One turning vector, and how many steps it has turned:
The counts run from 0 to 180.
[139  99 142 121 134 154 151 159 125  88 127  90 133 103 121 173 106 160
 168  98 118 145  92 142 120 137 162 127 102 135 118 145 130  62 149 137
 131  67 129 117 150 160 140 109 155 103 134 201 140] | 11
[109  84 127 118 118 150 117 175  94 134 118 107 111 140 131 142  76 194
  96 118 111 137 120 133 125 123 130 154 143 119 141 140 166 119 142 152
  53 162 131 152 122 141 172  90 169  87 132 121 152] | 158
[110 167  93 155 130 182 119 158 126  93  99 102 142 125 101 140 125  86
 133 158 128 102  78 118  87 136 171  99  99 127 118 137 173  94 137 120
 123  85 104 144 126 140 165 142 144 168 136 181 115] | 98
[123 154 107 115 156 160 143 123 145 156 115  82 107 172  90 113 118 119
  56 126 156 113 125 128 121 121 148 120 158  92 128  58 161 179 133 128
 124 137 135 129 177 145 150 137 165 129 138 120 129] | 173
[159 100  56 139 101 121 170 149 150 103 142  99  62 147 144  92 128 138
 109 109 139 136  92 129 118 148 130 110 138 139 111 135 139 150 117 113
  98  89 105 133 145 100 109 108 161 182  82 140 112] | 45
[111 132 115 136 160 190 123 153 145 119  86  98 113 147 106 108 128 128
  60 145 169 131 116 116 107 108 171 164 150  85 102  92 134 132 128 137
 108 113 111 139 184 126 111 154 167 101 156 142 154] | 175
[147  97 125 106 136 147 173 152 114  76 127  88 131 108 118 174 107 133
 174  79 109 138  90 161 136 139 152  98 113 137 135 143 130  78 152 135
 121  79 138 108 150 143 134 105 164 123 139 185 129] | 12
[142  80 112 134 107 145 116 167 135  93 135 103 128 148 134 107 116 155
 183  73 127 153 131 140 162 156 158 166 146 150 126 145 114  77 144 146
 109  95  95 171 134 115 129 112 141 156 144 153 136] | 145
[123 117 146 123 155 167 141 152 136 103 126  78 121 116 113 175 104 160
 153 115 139 137  96 122 130 125 166 131  95 146  93 125 138  81 134 119
 139  64 114 129 134 162 166 118 148  97 118 189 141] | 10
[ 98 163  99 106  92 127 137 115 110 106 148  88  74 127 180 141 132 124
 108  52 136 123 152 139 129 114 135  84 130 135 142  92 115 110 138 152
  69 130 111  91 123 141 101 113 169 117 128 132 136] | 31
[135 171  76  90 112 151 123 133 125 130 115 123  76 151 137 180 192 119
  86  83 163 110 170 142 134 128 157 116 136 133 123  73 135 134 124 125
 119 152 101 145 168 117 120 124 148 132 128 126 145] | 34
[ 83 117 136  92 142 180 115 170 108 132 126 123 120 106  90 112 110 120
 132 117 170  94 114 165 144  89 119  93 112 102 115  65 139 143 145 105
  77 142 120 152 121 131 154 111 159 107 134 163 107] | 22
[113 125 118 111  93 147  97 143  85 149 119  59 136 134 136 136 129 159
 160  62 114 140 147 157  91 158 187 125 107 141 137 139 128  91 122 124
 127 128 111 140 126 149 174  74 126 127 137 162 141] | 150
[129 149 100 100 154 152 170 122 132 151 124  84 107 164  95 120 110 117
  65 107 140 121 124 141 128 120 148  97 164  89 137  82 169 179 142 139
 118 143 151 105 184 138 126 120 180 135 147 118 129] | 172
[133 142  99 167 150 149 149 148 117 147  97  70  90 144 100 155 107 113
 126 101 149 137 114  54 120  95 146  83 108 123 159  88 146 158 123 115
 155 103 130 129 145 103 143 137 161 131 122  82 139] | 85
[141  89  93 199 102 103 112 157 124 133 109 103  87 131 116 160 114 100
 119  75  97  94 136 181 150 127 142 138 156 144 134 109 147 131  97  97
 120 108 140 151 153 160 200 149 117 129 134 133 130] | 65
[133 152 113 171  95 152 107 155 101 134 101  89 129 132 148 114  89 115
 102  98 172 131 144  71  91 125 161 116 110 136 137 115 164 119 117  93
 137 107 151 109 133 144 151 124 173  56 119 144 156] | 80
[143 125 109  92 135 182 138 150 126 152 111 117 132 171 116 155 105 167
  89 130 128 126 112  77 137 161 154 142  98 123 108  90 180 119 135 141
 180 149 139 155 160 132 193 124 170 153 128 144 118] | 2
[121 120  90 109  81 148 150 152 101 120 122 172  87  93 169 172 128 144
  78  97  89  93 118 120 108 148 111 162 117 135 129  90 155 133 148 122
  91 125 142 114 152 138 120 131 192  83 130 119 131] | 120
[137 154  78  86 115 179 111 152 116 121  94 121  83 147 123 160 200 119
 100 100 157 118 162 125 121 113 161 109 129 138 122  75 123 131 128 132
 129 153  84 138 169 100  97 126 145 122 150 120 145] | 35
[167 101  86  99 108 150 112 185  75 117 119  95 127 145  99 158 127 120
 125  87  86 128 142 164 131 164 157 106 140 136 145 139 165 148 126 137
 108 172 127 163 144 114 186  95 135 146 144 125 128] | 153
[134 162 114 135 122 159 148 139 134 139 159 168  86 147 141 134 125 145
 142  97 150 126 144 129 169 155 121 163 141 176  91 100 163 118 162  94
 123  95 103 124 174 152 106 129 174 140  74 149 148] | 128
[117 169 113 137 150 160 160 136 112 104 109 119 128 174 136 171  85 147
 129 137 152 139 109  89 161 137 137 146 144 124 166 124 151  92 175 149
 127 116 130 133 183 116 126 130 195 146 116 104 138] | 89
[ 73 113 142  89 119 165 118 160 113 139 119 108 118 102 110 103 118 128
 123 109 178 115 120 157 125  88 124 109 122 105 119  70 124 129 158 116
  65 123 118 153 117 138 151  95 162  82 159 164 107] | 23
[105 156 127  91 161 162 126 142  90 146 139  66 120 116  78 180 127 120
 150  85 124 115 100 163 107 113 160 121 114 117 115  78 116 139 149 126
 146 109 121 127 154 152 172  85 122 116 169 146 126] | 16
[144 160  95 150 129 149 114 156 111 153 127  96 106 160 133  80  57 114
 120 101 175  97 155  89 113 127 135  97 135 147 133 106 177 157 130  90
 112 120 153 122 130 142 169 135 137 101  93 129 150] | 78
[154 108 110  94 149 142 182 148 111  88 142  77 131 118 106 171 108 129
 165  72 111 124  98 170 152 149 142  81 123 138 143 123 129 109 166 142
 124  90 145 112 154 150 148  99 155 143 143 169 113] | 13
[171 123  95 133 104 145 121 169 110 122 117 123 133 170 126  55  59 112
 149  88 161 112 154 106 133 122 121 113 174 145 143 140 166 148 162 129
 103 135 150 128 157 123 130 137 141  90 141 114 151] | 76
[129 139 107 129 125 165 114 159 125  87 140 115  65 103 118 149 150  82
 130  92 155 111 154 142 156  88 134  82 132 156  95  87 139 110 121 105
  71 117  89 135 109 139 126 135 143 114 115 166 142] | 28
[126 182  92 163 131 165 124 145 133  85 126 103 132 153 100 144 110  79
 123 156 148 102  86 127  93 155 163 115 131 133 109 139 178 110 143 117
 125  84 125 156 128 140 177 131 144 174 116 180 107] | 97
[131 106 137 135 108 119 169 144 140 125 125  70  84 146 109 124  99 146
 140  80 138 156 142 138 124  83 131  92 170 143 122 138 153 138 160 152
  70  91 122 109 141 154 123 103 161  88 131 125 164] | 164
[101 137  94 165 121 128 127 136 133 152 124  83  66 147 153 145 144 164
 120 115 115 144  96 130  88 132 178 144 102 134 110 123 111 120  86 110
 146  76  72 118 160 126 119 106 144 159  99 141 153] | 48
[ 92 164 113 167 133 156 142 140 116 141 108  78 112 147 140 159  92 148
 125 122 147 147  99  56 110 103 153 149 120 120 166 110 134 118 148 151
 148  91 112 121 165 113 114 125 171 112 151  86 157] | 87
[137 114  72 115 125 126 160 152 110 148  99 125 101 173 115 159 137 156
 144 122  99 112 105 184 159 152 154 119 129 112 148 121 133 131 120 121
 148 121 102 124 189 106 120 126 155 218 107 123 123] | 52
[121  79 104 200  93  85 128 146 127 136 114  90  97 131 139 123  95 114
 107  64 100 104 129 183 138 145 130 140 171 135 129 130 139 130 116 100
 110 103 143 142 146 161 204 125 135 132 135 141 119] | 64
[129 156  73  91 127 159 124 139 138 144 146 133  76 186 160  93 110 168
  82 138 179 106 131 121 127 143 135 134 143 127 115  93 149 152 136 138
  83 150  91 140 153 109 110 110 155 156  85 123 137] | 39
[127 170 115 132 149 164 154 141 120 106  95 130 137 179 109 165  98 134
 151 150 172 134 117  95 168 137 146 118 133 125 169 135 177  96 166 127
 141 114 129 150 177 106 131 142 194 161  93 117 143] | 90
[104 165 116 110 132 169 153 138 142 134  77  98 156 163  95 115 118 129
 175 143 191 140 107  96 122 105 145  86 112 114 154 126 151 109 176 118
 156  85 120 151 160 111 119 127 167 156 118 147 123] | 92
[116 115  86 115 124 128 145 156 110 176  84 118  96 186 101 131 145 153
 159 122 126 122 105 188 142 127 152 114 116 110 150 105 121 146 108 110
 156 111  86 140 184 109 129 114 131 203 111 125 121] | 53
[148  92 111 113 157 148 167 156 160 116 161  88 108 153 108 116  54 175
 141 113 139 138  69  94 143 139 114 126 141 140 111 120 151 142 161 151
 113  89 131 152 127 140 184 120 151 146 123 150 112] | 7
[126 117  96 115  93 162 118 154 151 121  96 129  99 141 152 104 157 153
  88 141 184 133 116 112  99 131 158 138 111 128 103 131 135 107 119  97
 114 111  93 143 146  97 107 109 172 116  95 176 147] | 42
[135 128 104 112 137 146 107 146 106 151 136  77 109 154 118 118 106 159
 198  69 123 130 148 155 145 144 161  96 114 162 127 126 147 110 111 114
 122 117  93 148 113 146 180  98 102 178 103 154 130] | 148
[ 93  69 117 170  60 102 122 150 117 150  96  94 117 120 138  59  82 130
 141  87 110 115 111 186 101 114 142 116 131 116 136 137 134 117 116 109
 111  90 128 124 129 148 154 112 137 119 145 165 112] | 62
[109 141 122 127  99 140 152 129 138 155 164 143  76 129 157 115 105 174
 153  91 146 136 124 109 139 124 111 182 150 158 112  88 128 133 187 131
 108  78  96 117 171 135  84 115 183 103 117 101 143] | 126
[123 168 119 119 144 175 149 145 130 127  85 122 144 180  89 144 117 132
 161 151 188 125 109 105 160 115 152  95 118 123 150 116 167  96 171 119
 148 110 120 151 164 107 130 135 173 167  99 138 128] | 91
[108 141  96 110  86 152 129 145  93 144 125 146  75  88 167 154 131 152
  84  87  86  97 105 116  76 138 119 155 102 140 117  86 152 136 142 125
 100 117 125 102 141 148 122 121 173  72 139 131 132] | 119
[104 175 107  78 124 139 130 132 131 146 110 123 102 129 137 150 118 166
 175 105 160  61 127 174 114 106 112 118 118 137 122 106 143 112 168 111
  89 107 122 154 129 150 186 153 108 129  97 163 109] | 110
[ 95 128 119 111  99 139 150 153 140 169 145 139  78 112 140 105 127 166
 158  96 143 133 116 100 132  94 103 162 128 147 112  76 124 152 172 128
 110  80  89 125 163 129  85 129 172  95 126 105 137] | 125
[148 103  96 123 142 152 114 152 119 122 149  86 110 161 116 112  96 148
 203  68 128 134 144 151 167 156 157 112 135 168 134 144 150 102 128 128
 108 110 100 151 120 132 167 119 113 186 102 149 125] | 147
[ 95 146 108 107 102 146 130 136 114 107 133  92  69 112 153 133 139 114
 137  61 143 123 149 133 122  93 141  76 124 139 125  89 116 102 125 147
  71 117  88  87 113 147  85 117 159 108 133 147 141] | 30
[142  72 109 102 148 157 171 161 161 102 137  96 124 134 114  97  72 169
 136 117 130 148  66  91 126 126 124 128 131 129 118 127 142 130 170 162
 122  88 127 146 137 115 154 110 169 140 154 151 117] | 6
[103 133 115 142 156 156 156 115 160 114 113  72  86 131 134  90 115 138
 108 111 201 124 107 135 136 107 160 105 120  97 123  90 120 115 117  84
 114  74 128 129 135 132 141 165 159 137  82 171 119] | 180
